Here are some points:
[-1.7 -0.7 -0.1 -0.4 1.1 -0.4 0.1 -1.4 -0.9 0.2 0.2 1.3 -0.2 0.9
 0.7 -0.7 -1.2 0.3 0.5 0.6 -0.7 0.5 0.6 0.4 -0.3 0.4 0.5 0.0
 0.7 0.5 1.7 1.2]
[0.2 0.2 -1.4 0.0 -1.4 0.1 -0.1 1.0 0.6 -0.7 -1.0 -1.2 -0.5 -1.0
 -0.5 -0.3 -0.5 -0.7 -0.7 -0.9 -0.4 -0.5 0.6 -0.7 -0.1 -1.0 -1.1 -0.1
 0.4 -1.1 -1.6 -1.5]
[-1.0 1.5 0.8 0.6 1.2 1.1 0.7 -0.6 -0.5 -0.6 0.7 1.2 1.1 0.3
 -0.1 -0.5 0.1 1.4 0.9 0.5 1.2 0.3 -0.8 -0.4 -1.2 1.3 0.3 0.4
 -0.2 0.0 0.9 0.9]
[-0.4 0.5 -0.7 -0.5 -0.9 0.5 -0.2 0.3 -0.6 -1.1 -0.1 -0.7 0.1 -0.4
 0.3 -1.0 -1.2 -0.1 -0.5 -0.2 -0.3 0.2 0.3 -0.9 -0.7 -0.3 -0.9 -1.1
 0.0 -1.0 -0.5 -0.1]
[-0.6 1.1 2.2 1.6 2.4 0.8 1.8 -2.3 -1.6 0.3 2.1 2.7 1.7 2.2
 -0.5 -0.1 1.1 2.5 2.2 2.4 1.3 1.4 -1.2 0.8 -0.6 1.9 1.2 1.1
 -1.1 2.1 3.1 2.8]
[1.8 -1.7 -0.4 -1.1 -0.2 -1.8 -1.4 1.2 1.1 2.9 -0.9 -0.6 -1.8 0.4
 1.3 2.1 -1.0 -0.8 -1.0 -1.0 -1.7 -1.4 1.9 3.0 2.5 -1.1 1.1 -0.1
 2.1 0.4 -0.6 -0.8]
[-0.2 -1.0 0.0 -0.7 0.6 -1.1 -0.2 -0.5 0.0 0.8 0.2 0.2 -0.3 0.6
 0.2 0.2 -0.2 -0.4 0.3 -0.5 -0.5 -0.6 0.1 1.0 0.7 -0.7 1.3 0.1
 0.4 1.2 -0.2 0.2]
[1.1 0.0 1.6 1.0 1.7 -0.1 1.9 -0.5 -0.5 0.4 0.5 0.8 0.5 1.8
 -2.0 1.0 1.5 0.9 1.3 1.0 1.2 0.0 -1.1 0.1 -0.7 0.4 1.9 1.4
 -0.9 1.4 0.7 0.4]
[0.4 1.5 2.0 3.2 3.8 1.2 2.6 -0.9 -1.6 0.3 1.7 2.9 2.0 2.7
 -1.4 0.8 2.6 2.7 2.7 2.2 2.3 0.6 -1.1 1.1 -0.5 1.9 2.3 2.2
 -1.0 2.2 2.8 2.5]
[0.6 1.3 0.3 1.3 -0.6 1.9 1.1 0.6 -1.1 -1.4 0.5 -0.4 1.6 -1.2
 -1.3 -0.2 1.1 0.4 0.3 1.0 1.6 0.7 -1.4 -1.7 -0.1 0.6 -0.8 0.0
 -1.9 -1.3 -0.4 -0.4]
[0.0 0.5 -0.6 0.2 -0.7 0.8 0.6 1.1 0.5 -1.2 0.1 -0.4 0.7 -0.7
 -1.1 -0.6 1.0 -0.1 -0.4 0.2 0.5 -0.1 -0.4 -0.9 -0.9 0.6 -0.7 -0.3
 -1.1 -1.0 -0.1 -0.6]
[-1.0 -0.8 -1.3 -1.0 -1.2 0.0 -0.9 -1.1 -0.1 -1.1 0.2 -0.6 -0.3 -0.9
 1.6 -1.2 -1.0 -0.6 -0.3 -0.1 -1.1 0.4 1.1 -1.1 -1.2 -0.4 -0.9 -1.1
 0.2 -0.4 -0.9 -0.3]
[-0.3 1.7 -0.3 0.3 -0.7 2.3 0.4 -0.5 -0.2 -1.0 0.8 -0.1 1.2 -1.2
 -0.7 -1.1 0.4 0.5 0.5 1.0 0.9 1.8 -0.7 -1.8 -1.7 1.1 -1.2 -1.0
 -0.8 -1.2 -0.4 0.3]
[-1.4 -0.3 -0.4 -0.9 0.2 -0.6 -1.5 -1.5 0.6 0.1 0.8 0.6 -1.1 0.3
 1.3 -1.2 -0.9 -0.3 -0.5 0.1 -1.3 -0.1 0.7 0.0 -0.8 0.4 0.3 -0.2
 0.7 0.2 0.5 0.8]
[1.0 1.8 0.4 2.3 -1.7 1.7 1.6 1.4 -1.1 -2.1 0.0 -1.4 1.6 -1.8
 -2.7 -0.2 2.2 0.1 0.4 1.2 2.3 -0.2 -2.6 -2.3 -0.6 0.6 -1.9 0.2
 -2.1 -1.6 -0.9 -1.3]
[-1.2 -0.6 -1.1 -1.4 -1.1 -0.7 -1.0 0.3 0.4 -0.2 -0.9 -0.9 -1.1 -0.7
 1.0 -0.4 -1.2 -1.0 -0.9 -0.9 -1.1 -0.1 2.1 -0.4 -0.4 -0.6 -1.0 -1.0
 1.2 -0.9 -0.9 -0.4]
[-0.2 1.0 2.8 2.5 3.4 0.7 2.2 -1.2 -1.6 0.9 1.9 2.4 2.4 2.3
 -1.0 0.3 2.1 3.0 3.2 1.8 3.2 1.5 -1.2 0.8 -0.8 2.4 1.9 1.4
 -1.4 1.8 3.0 2.5]
[-0.5 0.3 0.1 0.3 0.4 1.2 0.3 -1.0 -0.4 -0.5 0.7 1.1 0.7 -0.2
 -0.1 -0.5 0.1 1.1 0.8 1.6 -0.1 1.0 -0.4 -0.2 -1.2 1.1 -0.2 0.4
 -0.1 -0.3 0.4 0.8]
[-1.8 0.0 -1.4 -0.9 -0.4 0.5 -1.1 -0.5 1.3 -0.4 -0.1 0.0 -0.8 -0.1
 1.8 -1.0 -1.4 -0.4 -0.3 -0.2 -1.3 1.2 1.9 -0.7 -1.0 -0.5 -0.4 -1.5
 1.0 -0.5 0.1 0.9]
[0.7 -0.6 -0.9 -0.3 -1.4 -0.4 -0.1 1.6 0.1 -0.6 -1.1 -1.7 -0.2 -1.1
 0.1 0.0 -0.1 -0.7 -0.9 -1.0 -0.4 -0.3 1.0 -0.2 0.7 -1.4 -1.3 -0.5
 0.7 -1.4 -1.9 -1.9]
[-0.8 -0.3 -0.4 -0.9 0.2 -0.6 -1.4 -1.2 0.5 0.5 0.6 0.3 -1.0 0.4
 1.0 -0.6 -0.8 -0.4 -0.5 -0.1 -1.2 -0.2 0.6 0.4 -0.5 0.2 0.5 0.0
 0.7 0.4 0.2 0.5]
[-0.1 0.5 -0.6 0.0 -0.9 -0.1 0.2 0.3 0.3 -0.8 -0.1 -0.9 0.3 -1.4
 -0.6 -0.3 0.1 0.0 -0.6 -0.2 0.6 0.4 -0.4 -1.1 -0.3 -0.1 -1.2 -0.2
 -0.1 -1.1 -0.5 -0.1]
[-0.4 -0.2 -0.7 -0.5 -1.1 0.0 -0.4 -0.1 0.5 -0.4 -0.2 -1.0 -0.4 -0.6
 -0.2 -0.6 -0.9 -0.4 -1.0 -0.7 0.3 0.1 0.8 -1.1 -0.1 -0.8 -0.4 -0.9
 -0.2 -1.0 -1.4 -0.6]
[0.5 -1.1 1.0 -0.3 2.3 -1.5 -0.7 -1.7 -1.4 2.3 0.3 1.5 -1.1 3.2
 0.2 1.2 0.3 0.9 0.4 0.2 -0.7 -0.8 -0.5 2.2 0.7 0.3 3.0 1.6
 0.5 3.7 1.3 1.1]
[2.2 1.1 0.5 1.4 -0.8 0.6 1.2 1.2 -0.3 -0.8 -0.6 -1.9 1.0 -1.4
 -1.7 0.9 1.7 -0.4 -0.4 -0.4 1.4 -1.1 -2.0 -0.6 0.5 -0.4 -0.8 0.8
 -1.4 -0.9 -1.6 -1.4]
[-0.6 0.2 0.0 0.1 0.3 1.0 0.1 -1.0 -0.3 -0.5 0.6 1.0 0.5 -0.1
 0.1 -0.5 -0.1 0.9 0.6 1.3 -0.2 0.8 -0.3 -0.2 -1.0 1.0 -0.2 0.4
 0.0 -0.3 0.4 0.7]
[-0.8 0.0 -0.7 -0.5 -0.6 -0.3 -0.9 -0.1 1.2 -0.6 0.7 -0.7 -0.1 -0.1
 0.2 -0.1 -0.9 -0.1 -0.4 0.0 -0.7 0.0 1.0 -0.7 -0.5 0.4 -1.0 -1.1
 0.6 -0.5 0.5 0.0]
[-1.0 1.6 1.0 0.7 1.4 1.3 0.9 -0.6 -0.6 -0.5 0.8 1.4 1.3 0.4
 -0.2 -0.3 0.2 1.6 1.1 0.7 1.4 0.3 -1.0 -0.4 -1.3 1.4 0.4 0.7
 -0.2 0.0 1.2 1.0]
[-0.1 -0.2 0.7 -0.7 0.1 -0.3 -0.4 -1.2 -0.6 0.2 0.0 0.4 -0.3 0.4
 0.4 -0.5 -0.2 -0.4 -0.1 0.0 -0.5 -0.4 0.5 0.2 -0.2 0.1 0.3 -0.6
 -0.9 0.0 -0.1 0.5]
[0.5 0.7 1.6 1.2 0.6 0.7 1.8 0.1 -0.9 -0.9 0.8 0.2 1.3 0.5
 -1.4 0.1 1.2 0.9 0.7 0.5 0.7 0.3 -1.1 -0.4 0.1 0.9 0.1 0.7
 -1.5 0.4 0.4 0.3]
[-0.4 -1.3 0.7 -0.7 1.5 -1.0 -0.3 -0.7 -1.0 1.5 1.0 0.9 -0.2 1.7
 0.0 0.3 -0.7 -0.1 0.1 -0.1 -0.2 -0.3 0.2 1.3 0.3 -0.1 1.7 0.9
 0.3 1.3 1.3 1.2]
[0.3 -0.1 -1.1 0.1 -1.2 0.6 0.2 0.9 0.5 -1.1 -0.3 -1.5 0.3 -1.5
 0.0 -0.6 0.5 -0.5 -0.6 -0.2 -0.5 -0.3 -1.0 -0.8 -0.6 0.0 -1.3 -0.6
 -0.5 -0.7 -0.4 -1.0]
[0.1 -1.0 -0.5 -1.0 -0.4 -0.8 -0.6 1.5 0.1 0.6 -0.8 -1.1 -0.7 0.0
 -0.4 0.2 -0.3 -0.8 -0.9 -1.2 -0.7 -1.2 -0.3 0.5 0.3 -0.9 0.2 0.0
 -0.1 0.5 -1.0 -0.4]
[-0.6 1.0 0.1 0.7 -0.2 0.5 0.4 -1.0 -0.8 -0.6 0.9 0.5 0.9 -0.1
 -0.9 -0.9 0.6 0.2 0.4 0.8 0.6 1.0 -0.2 -0.3 -0.7 0.6 -0.5 -0.1
 0.0 -0.7 0.7 0.8]
[-0.4 0.1 0.8 0.3 1.3 0.0 0.4 -0.7 0.0 0.4 0.0 1.0 -0.2 0.7
 0.1 -0.2 0.5 0.8 0.1 1.2 1.1 0.0 -1.1 0.3 -0.6 1.1 0.2 0.6
 -0.3 0.8 1.1 1.2]
[1.7 -0.4 -0.2 0.3 -0.8 -0.3 0.1 1.7 0.2 0.3 -0.7 -1.0 0.0 -1.1
 -0.6 1.3 0.6 -1.0 -0.4 -0.8 0.2 -0.9 -0.8 0.3 1.0 -0.6 -0.2 0.1
 0.1 -0.5 -1.5 -1.4]
[-1.0 4.0 -0.4 2.2 -0.9 3.6 1.9 -0.9 -0.5 -2.0 2.4 1.4 3.3 -1.5
 -0.4 -1.1 1.3 1.4 1.7 2.6 3.1 2.6 -1.8 -1.9 -1.0 2.9 -1.6 -0.8
 -1.6 -1.3 0.8 1.9]
[0.4 -0.7 0.1 -0.7 -0.5 -1.1 -0.2 1.0 -0.3 0.3 -0.9 -1.0 -0.8 -0.8
 0.4 0.0 -0.2 -1.0 -1.2 -0.8 -1.2 -0.4 0.1 0.0 0.5 -0.8 -0.3 0.0
 -0.1 -0.6 -0.6 -0.7]
[-1.1 -0.1 -0.8 -0.8 -0.8 -0.2 -0.5 0.0 0.1 -0.3 -0.4 -0.4 -0.5 -0.5
 0.6 -0.5 -0.6 -0.4 -0.4 -0.4 -0.5 0.2 1.6 -0.4 -0.4 -0.1 -0.8 -0.9
 0.7 -0.8 -0.5 0.0]
[-0.8 -2.0 -0.2 -1.8 0.6 -1.5 -1.9 -0.5 0.0 1.7 -1.0 0.5 -2.0 0.8
 1.8 0.0 -2.0 -0.8 -0.6 -0.4 -2.3 -0.8 1.9 1.0 0.5 -0.8 1.3 -0.1
 1.3 0.9 0.5 0.6]
Here are 16 more points, each followed by its number:
[-0.4 -0.8 -1.2 -0.9 -1.1 -0.9 -1.4 0.1 0.6 -0.3 -1.2 -0.5 -0.6 -1.1
 0.4 -0.2 -1.4 -0.4 -1.0 -0.9 -0.8 -0.7 1.1 -0.4 0.0 -0.9 -0.6 -0.9
 0.9 -0.7 -0.7 -0.5] 0
[0.5 0.0 0.9 1.3 0.9 0.2 1.5 0.7 -0.6 0.1 1.6 1.2 1.4 1.7
 -1.5 0.3 1.4 0.6 0.8 0.5 1.2 0.1 -0.8 0.3 -0.7 0.7 0.4 1.2
 -1.1 1.0 0.6 0.0] 1
[1.0 -1.1 0.3 -0.3 1.3 -0.9 -0.8 -0.3 -0.4 1.7 -0.8 0.8 -1.2 1.5
 -0.4 1.7 -0.5 -0.2 -0.1 -0.7 -0.8 -1.2 0.3 1.7 1.5 -0.7 1.8 1.1
 0.5 1.9 0.3 0.1] 2
[0.0 0.1 0.0 0.6 -0.6 0.5 0.2 0.3 -0.1 -0.3 -0.4 -0.7 0.1 -0.5
 -0.9 0.2 0.5 -0.4 -0.1 -0.3 0.3 0.0 -1.1 -0.7 0.5 -0.3 -0.5 0.5
 -0.7 -0.9 -0.4 -0.4] 3
[-0.5 0.2 0.5 0.3 0.2 0.7 0.1 -1.2 -0.4 -0.4 0.3 0.1 0.3 -0.3
 0.0 -0.6 0.3 0.4 0.5 0.4 0.7 0.6 0.1 -0.5 -0.3 0.8 0.0 -0.2
 -0.2 -0.5 1.2 0.5] 4
[0.1 0.4 1.7 1.5 2.1 0.4 0.9 -0.8 -0.6 0.8 0.5 1.8 0.1 2.0
 -0.7 0.6 1.1 1.3 1.4 1.0 0.5 0.6 -0.9 1.0 -0.3 0.8 1.6 1.2
 -0.7 2.2 2.0 1.6] 5
[0.1 -0.4 -0.5 -0.6 -0.6 -0.7 -0.6 0.8 0.7 -0.2 -1.0 -0.5 -0.4 -0.5
 0.2 -0.1 -0.6 -0.7 -1.0 -0.7 -0.4 -0.3 0.3 0.2 0.1 -0.6 -0.4 -0.4
 -0.2 -0.1 -1.3 -0.6] 6
[0.7 0.3 -0.3 0.1 -1.2 -0.4 0.1 0.9 0.5 -0.4 -0.1 -1.1 0.0 -0.5
 -0.5 0.1 0.0 -0.4 -0.6 -0.9 -0.2 -0.9 -0.7 -0.8 0.4 -0.3 -0.6 -0.5
 -0.4 -0.9 -1.0 -1.2] 7
[-0.4 0.5 1.8 1.6 2.2 0.6 0.9 -0.9 -0.5 0.7 0.5 2.1 0.0 1.9
 -0.5 0.2 0.9 1.4 1.6 1.1 0.5 0.7 -0.7 0.9 -0.4 1.0 1.5 1.1
 -0.8 2.2 2.3 1.9] 8
[-0.4 -0.9 -1.2 -0.9 -1.1 -1.1 -1.5 0.1 0.6 -0.1 -1.5 -0.4 -0.6 -1.1
 0.3 -0.2 -1.5 -0.3 -1.1 -1.0 -0.9 -0.8 1.1 -0.3 0.0 -0.9 -0.5 -0.9
 1.1 -0.7 -0.7 -0.5] 9
[1.3 1.1 1.4 2.1 0.0 0.9 2.2 0.8 -0.7 -0.4 0.7 -0.1 2.1 0.0
 -2.3 0.6 2.2 0.9 1.1 0.6 2.2 0.4 -2.1 -1.0 -0.2 0.0 -0.2 2.3
 -1.7 0.4 -0.5 -0.3] 10
[2.4 0.6 0.8 1.2 -0.4 0.3 1.7 0.9 -0.1 -0.1 0.0 -0.6 1.1 0.1
 -2.3 1.6 2.0 -0.3 0.2 0.0 1.5 -0.6 -1.6 0.1 0.1 -0.4 0.4 1.2
 -1.9 0.0 -0.5 -1.0] 11
[0.1 -1.0 0.2 -0.5 0.6 -1.2 0.0 -0.2 -0.3 0.9 0.1 0.0 -0.1 0.7
 -0.2 0.5 0.1 -0.4 0.3 -0.6 -0.3 -0.9 -0.1 1.1 0.9 -0.7 1.5 0.3
 0.3 1.4 -0.4 0.1] 12
[0.9 -0.8 0.1 -0.8 -0.9 -0.8 -0.3 2.2 1.7 0.6 -0.9 -0.8 -0.5 -0.6
 0.2 0.2 -0.2 -0.7 -0.6 -0.8 -0.5 -1.0 1.0 0.4 1.1 -1.0 0.2 -0.7
 1.0 -0.2 -1.5 -1.3] 13
[2.4 -0.5 0.9 0.3 1.4 -0.8 0.5 0.2 -0.6 1.7 0.0 0.1 0.1 2.0
 -1.2 2.3 1.7 0.2 0.2 -0.1 0.1 -0.3 -1.3 1.6 0.9 -0.6 1.6 1.8
 0.0 2.0 0.1 -0.5] 14
[0.3 0.1 1.9 1.3 1.8 0.7 1.6 -1.1 -1.4 0.3 1.0 1.0 1.0 2.3
 -0.7 0.6 1.4 1.9 1.3 1.3 1.6 0.3 -1.0 0.3 0.2 1.1 1.6 1.7
 -1.2 2.2 1.5 1.3] 15
Which three of these numbered points are nearest to each point below, looking only along the 2 directions in which the first points spread most? Their numbers follow each, nearest first.
[-0.2 0.8 -0.2 1.3 -0.2 0.9 1.1 -0.1 -0.1 -0.7 0.7 -0.4 1.1 -0.3
 -1.0 -0.3 0.8 0.0 0.8 0.2 0.9 0.3 -0.7 -0.7 0.1 0.6 -0.7 0.5
 -0.6 -0.1 -0.6 -0.3] > 11 4 3
[-1.1 -0.8 -1.6 -0.7 -0.9 -0.7 -1.5 0.5 0.4 -0.7 -0.8 -0.1 -0.9 -0.8
 0.2 -0.7 -1.2 -0.8 -0.9 -0.6 -1.1 -0.2 1.6 -0.5 -0.1 -0.8 -0.9 -1.0
 0.4 -0.6 -1.1 -0.4] > 0 13 9
[0.1 0.1 -1.2 -0.2 -0.8 0.6 0.2 0.4 1.6 -1.0 -0.7 -0.9 0.1 -1.5
 0.7 -0.5 -0.1 -0.4 -0.6 -1.0 0.2 0.1 -0.6 -1.4 0.3 -0.4 -1.7 -0.9
 -0.4 -1.0 -1.2 -1.5] > 7 3 6
[2.7 -0.4 1.2 0.5 1.5 -0.7 0.8 0.1 -0.9 1.8 0.1 0.1 0.3 2.2
 -1.5 2.7 2.0 0.3 0.4 -0.1 0.3 -0.2 -1.7 1.7 1.0 -0.5 1.9 1.9
 -0.5 2.2 0.1 -0.5] > 14 5 8
[1.8 -0.5 -0.1 0.2 -0.7 -0.5 -0.1 1.7 0.4 0.5 -0.9 -1.0 -0.2 -0.9
 -0.4 1.5 0.5 -1.1 -0.5 -0.9 -0.1 -1.1 -0.7 0.5 1.2 -0.7 0.0 0.2
 0.3 -0.4 -1.6 -1.5] > 6 7 13
[0.4 1.6 0.8 1.9 -0.1 2.3 2.2 -0.4 -0.4 -0.7 0.9 0.5 2.0 -0.3
 -1.4 -0.1 1.5 1.0 1.6 1.3 2.0 0.5 -1.2 -1.2 -0.6 1.3 -0.4 0.1
 -2.2 -0.5 1.0 0.2] > 10 11 1
[1.6 1.3 1.5 2.5 -0.1 1.0 2.6 1.1 -0.8 -0.4 0.8 -0.1 2.5 0.1
 -2.7 0.8 2.6 1.0 1.2 0.6 2.4 0.4 -2.5 -1.1 -0.2 -0.1 -0.2 2.7
 -2.0 0.5 -0.7 -0.4] > 10 11 1
[-0.3 -0.4 0.5 -0.1 1.2 -1.1 -0.2 -0.4 -0.4 1.1 0.3 0.4 -0.4 0.6
 0.1 0.0 -0.1 0.3 0.2 0.2 -0.4 0.4 0.2 1.0 0.0 -0.4 0.9 0.5
 -0.5 0.5 1.3 0.8] > 14 12 2
[-1.6 -0.4 -0.1 -1.2 0.2 0.0 -1.1 -0.4 0.7 0.2 0.2 1.1 -0.4 -0.1
 1.5 -0.6 -0.6 0.1 0.3 0.2 -0.9 1.0 1.7 0.2 -0.3 0.6 -0.1 -0.5
 0.4 -0.3 1.0 0.8] > 12 6 14
[-0.2 3.4 0.9 2.8 0.8 3.2 2.8 -1.2 -1.4 -1.2 2.3 2.0 2.9 0.2
 -2.1 -0.7 2.8 2.4 2.4 2.4 3.2 2.2 -1.8 -1.3 -0.7 2.5 -0.4 -0.3
 -2.1 -0.4 1.7 1.8] > 10 1 15
[0.4 -0.9 0.0 -0.8 -0.4 -1.2 -0.4 0.8 -0.2 0.4 -1.0 -1.0 -1.0 -0.6
 0.5 0.1 -0.3 -1.1 -1.2 -0.8 -1.3 -0.5 0.2 0.2 0.6 -0.9 -0.1 0.1
 0.2 -0.4 -0.7 -0.7] > 13 6 0
[-0.1 0.5 0.8 0.6 0.3 -0.1 0.3 -0.9 -0.4 -0.3 0.3 0.7 0.5 0.4
 -0.5 -0.1 1.0 0.2 0.3 0.1 0.6 -0.3 -0.8 -0.3 0.0 0.3 0.2 0.6
 -0.6 0.3 0.8 0.2] > 4 1 11
Here are 16 other points, each followed by its number:
[0.8 1.7 2.5 2.9 2.7 1.9 3.2 -0.4 -1.4 -0.4 2.0 2.0 2.9 1.7
 -1.5 0.6 2.5 2.1 2.2 2.1 3.6 0.8 -2.2 -0.5 -0.2 2.1 0.4 2.0
 -2.1 1.0 1.7 1.6] 0
[0.0 1.3 -0.6 0.8 -1.5 0.7 0.6 0.8 -0.2 -1.7 -0.1 -1.2 0.8 -1.5
 -0.9 -0.2 0.6 -0.1 0.0 -0.2 0.6 0.0 -1.2 -1.4 -0.2 0.0 -1.2 -0.4
 -0.5 -1.7 -1.3 -1.5] 1
[-1.3 -1.2 0.8 -1.2 2.4 -1.4 -0.7 -2.3 -1.1 1.5 0.2 1.5 -1.2 2.2
 0.8 0.3 -0.9 0.3 0.4 0.5 -0.7 -0.1 0.6 1.5 -0.7 0.2 1.6 0.1
 0.7 1.9 2.0 1.8] 2
[2.3 -1.9 0.4 -1.4 0.5 -1.7 -1.1 1.2 0.2 3.7 -1.4 -0.1 -1.8 1.1
 0.1 2.6 -1.1 -0.8 -0.8 -1.0 -1.9 -1.2 0.5 3.1 2.1 -1.2 2.2 0.7
 1.8 2.0 -0.4 -0.2] 3
[-1.9 -0.1 0.0 -1.1 0.3 0.4 -1.0 -0.7 0.5 0.0 0.5 1.4 -0.1 0.1
 1.3 -0.7 -0.4 0.3 0.5 0.5 -0.6 1.4 1.7 0.1 -0.7 1.0 -0.1 -0.6
 0.0 -0.3 1.3 1.1] 4
[-1.3 -1.7 -0.6 -1.9 0.3 -1.2 -1.9 0.0 -0.8 1.1 -0.7 0.4 -1.6 0.7
 1.1 -0.7 -1.5 -0.7 -0.8 -0.8 -1.5 -0.3 1.7 1.0 0.7 -0.9 0.8 -0.7
 2.0 0.3 0.5 0.1] 5
[0.2 0.1 -1.2 -0.3 -1.3 0.2 -0.1 0.6 1.7 -0.3 -1.4 -1.8 0.0 -1.0
 0.4 0.0 -0.4 -0.7 -1.2 -1.1 -0.1 -1.4 0.3 -0.7 0.3 -0.6 -0.9 -0.7
 0.3 -1.2 -1.5 -1.3] 6
[-1.7 0.0 -0.1 -1.0 0.2 0.5 -1.0 -0.8 0.4 -0.1 0.5 1.2 -0.1 0.1
 1.3 -0.8 -0.5 0.2 0.5 0.5 -0.6 1.4 1.5 -0.1 -0.7 0.9 -0.2 -0.6
 -0.1 -0.3 1.1 1.0] 7
[-0.5 0.9 0.1 0.6 -0.1 0.5 0.3 -0.9 -0.8 -0.4 0.7 0.4 0.8 -0.1
 -0.7 -0.8 0.6 0.2 0.5 0.7 0.6 1.0 -0.2 -0.1 -0.7 0.5 -0.3 0.0
 0.1 -0.6 0.7 0.7] 8
[1.1 0.8 0.8 0.8 0.1 0.5 0.9 0.2 -0.9 -0.8 0.6 -0.3 0.9 0.0
 -1.1 0.3 1.4 0.4 0.7 0.4 1.2 0.3 -0.7 -0.5 0.3 0.2 -0.2 0.8
 -0.9 0.5 -0.3 -0.5] 9
[-0.4 1.9 0.4 1.3 -0.6 1.9 1.0 -1.5 -0.3 -1.1 1.5 1.0 1.4 -0.7
 0.0 -0.6 0.5 1.7 1.3 1.5 0.7 2.3 -0.5 -1.2 -0.3 1.5 -0.5 -0.2
 -1.0 -0.4 0.8 1.2] 10
[1.6 -0.4 -0.3 -0.5 -1.0 -0.7 -0.9 1.9 0.5 1.0 -1.2 -1.5 -0.5 -0.5
 0.4 0.9 0.1 -0.8 -0.5 -1.0 0.0 -1.0 -1.1 1.0 0.5 -0.8 0.3 0.0
 0.5 -0.4 -1.2 -1.6] 11
[-0.2 0.3 -0.6 0.0 -0.6 0.6 0.3 0.8 0.5 -0.9 0.0 -0.3 0.4 -0.6
 -0.7 -0.6 0.6 -0.2 -0.3 0.1 0.2 -0.2 -0.1 -0.7 -0.8 0.4 -0.6 -0.4
 -0.7 -0.9 0.0 -0.6] 12
[1.3 0.6 0.9 0.9 0.3 0.3 1.1 0.3 -1.0 -0.6 0.6 -0.3 0.9 0.4
 -1.2 0.3 1.6 0.2 0.7 0.4 1.4 0.1 -0.9 -0.3 0.4 0.2 0.0 1.0
 -0.9 0.7 -0.4 -0.6] 13
[0.5 -0.2 -0.6 -0.8 -2.0 0.0 0.0 1.7 1.7 -0.7 -1.0 -1.4 -0.8 -1.3
 1.0 -0.5 -0.6 -1.3 -1.1 -0.5 -0.2 -0.5 0.3 -0.6 1.7 -1.0 -1.2 -0.7
 1.5 -1.0 -1.7 -1.8] 14
[-1.1 -2.3 -0.8 -1.8 0.0 -2.3 -2.7 1.5 1.4 1.4 -1.2 0.1 -2.1 0.3
 2.2 0.1 -2.0 -0.6 -0.6 -1.2 -2.2 -1.0 2.4 1.3 0.4 -0.8 1.0 0.0
 2.9 0.5 0.6 0.2] 15
Which three of these numbered points are nearest to each point below, looking only along the 2 directions in which the first points spread most? Their numbers follow each, nearest first.
[0.1 0.5 -1.6 -0.3 -1.6 0.0 0.1 1.1 1.5 -1.8 -0.8 -1.7 0.0 -1.9
 1.6 -0.5 -0.5 -1.0 -1.2 -0.7 -0.8 0.0 0.1 -1.8 -0.5 -1.2 -2.4 -1.4
 -0.1 -1.6 -1.9 -1.5] > 14 6 1
[-0.9 -2.1 -0.2 -1.8 0.8 -1.5 -2.0 -0.7 -0.1 1.8 -1.0 0.8 -2.1 1.0
 1.9 0.0 -2.0 -0.8 -0.4 -0.3 -2.6 -0.8 2.0 1.1 0.5 -0.9 1.6 -0.1
 1.4 1.1 0.7 0.8] > 3 5 15
[2.2 0.6 0.7 1.1 -0.3 0.3 1.5 0.8 -0.1 -0.2 0.0 -0.5 1.0 0.1
 -2.1 1.4 1.8 -0.2 0.2 0.0 1.4 -0.5 -1.5 0.2 0.1 -0.4 0.4 1.1
 -1.6 0.0 -0.5 -1.0] > 9 13 8
[0.0 -1.4 0.2 -0.9 0.0 -1.4 -1.0 -1.3 -1.0 1.0 -0.7 0.4 -0.7 0.7
 0.0 0.2 -0.4 -0.4 -0.2 -0.2 -0.6 -0.7 0.5 1.1 0.1 -0.1 0.4 0.6
 0.3 0.8 0.3 0.2] > 4 7 5
[-0.3 0.2 -0.4 0.3 -0.6 0.2 0.6 0.6 -0.8 -0.8 0.1 -0.8 0.5 -1.0
 -0.4 -0.5 0.4 -0.1 0.0 -0.3 1.1 0.6 -0.2 -1.0 -0.7 -0.1 -0.7 -0.3
 -0.7 -1.1 -0.4 -0.1] > 12 1 9
[-0.7 -0.7 -0.7 -0.7 -0.6 -0.7 -0.8 1.1 0.0 -0.3 -0.5 -0.6 -1.1 -0.5
 0.9 -0.6 -1.0 -0.6 -0.5 -0.6 -0.6 0.1 1.0 -0.3 0.0 -1.0 -0.7 -1.3
 1.0 -0.6 0.0 -0.7] > 11 6 14
[2.1 -1.8 -0.4 -1.1 -0.2 -1.9 -1.6 1.2 1.2 3.3 -1.0 -0.5 -2.0 0.6
 1.4 2.4 -1.0 -0.7 -1.1 -1.0 -1.9 -1.6 2.1 3.5 2.9 -1.2 1.3 0.0
 2.3 0.5 -0.7 -0.8] > 15 3 5
[-1.6 -2.1 -1.0 -1.5 -0.1 -1.8 -2.1 0.0 0.7 0.8 -1.3 0.3 -1.9 0.3
 2.3 -0.2 -2.5 -0.3 -0.8 -1.1 -2.0 -0.5 2.1 1.2 0.4 -0.7 0.5 -0.6
 2.4 0.2 0.2 0.2] > 15 5 3
[-0.8 0.4 1.5 1.2 2.6 -0.2 0.5 -2.0 -0.4 0.3 0.9 2.5 -0.4 2.4
 -0.2 0.0 -0.1 1.1 1.4 1.3 0.9 0.9 -0.4 0.8 -0.1 1.7 1.6 0.5
 -1.2 2.0 2.6 2.3] > 2 4 8
[0.8 1.9 1.4 2.5 1.5 1.7 2.5 -0.8 -2.0 -0.9 1.4 1.3 2.9 1.0
 -1.5 0.0 2.1 1.5 2.0 1.9 1.9 0.6 -1.7 -0.8 0.2 1.7 0.2 0.7
 -1.0 0.6 0.7 1.4] > 0 10 13
[1.8 -0.3 -0.2 -0.1 -1.2 -0.3 -0.4 1.9 0.3 1.0 -1.3 -1.2 -0.5 -0.2
 -0.8 1.2 0.0 -1.1 -1.0 -0.9 -0.5 -0.7 0.2 1.1 1.8 -0.8 0.3 0.2
 1.1 -0.4 -1.7 -1.6] > 11 6 14
[0.6 -1.2 -1.3 -1.2 -1.2 -0.9 -1.1 2.9 2.8 0.5 -1.9 -1.7 -1.5 -1.0
 3.1 0.3 -1.5 -1.0 -1.4 -1.3 -1.4 -1.5 1.8 0.0 2.1 -1.6 -0.7 -0.5
 2.5 -1.1 -1.6 -1.4] > 14 11 6
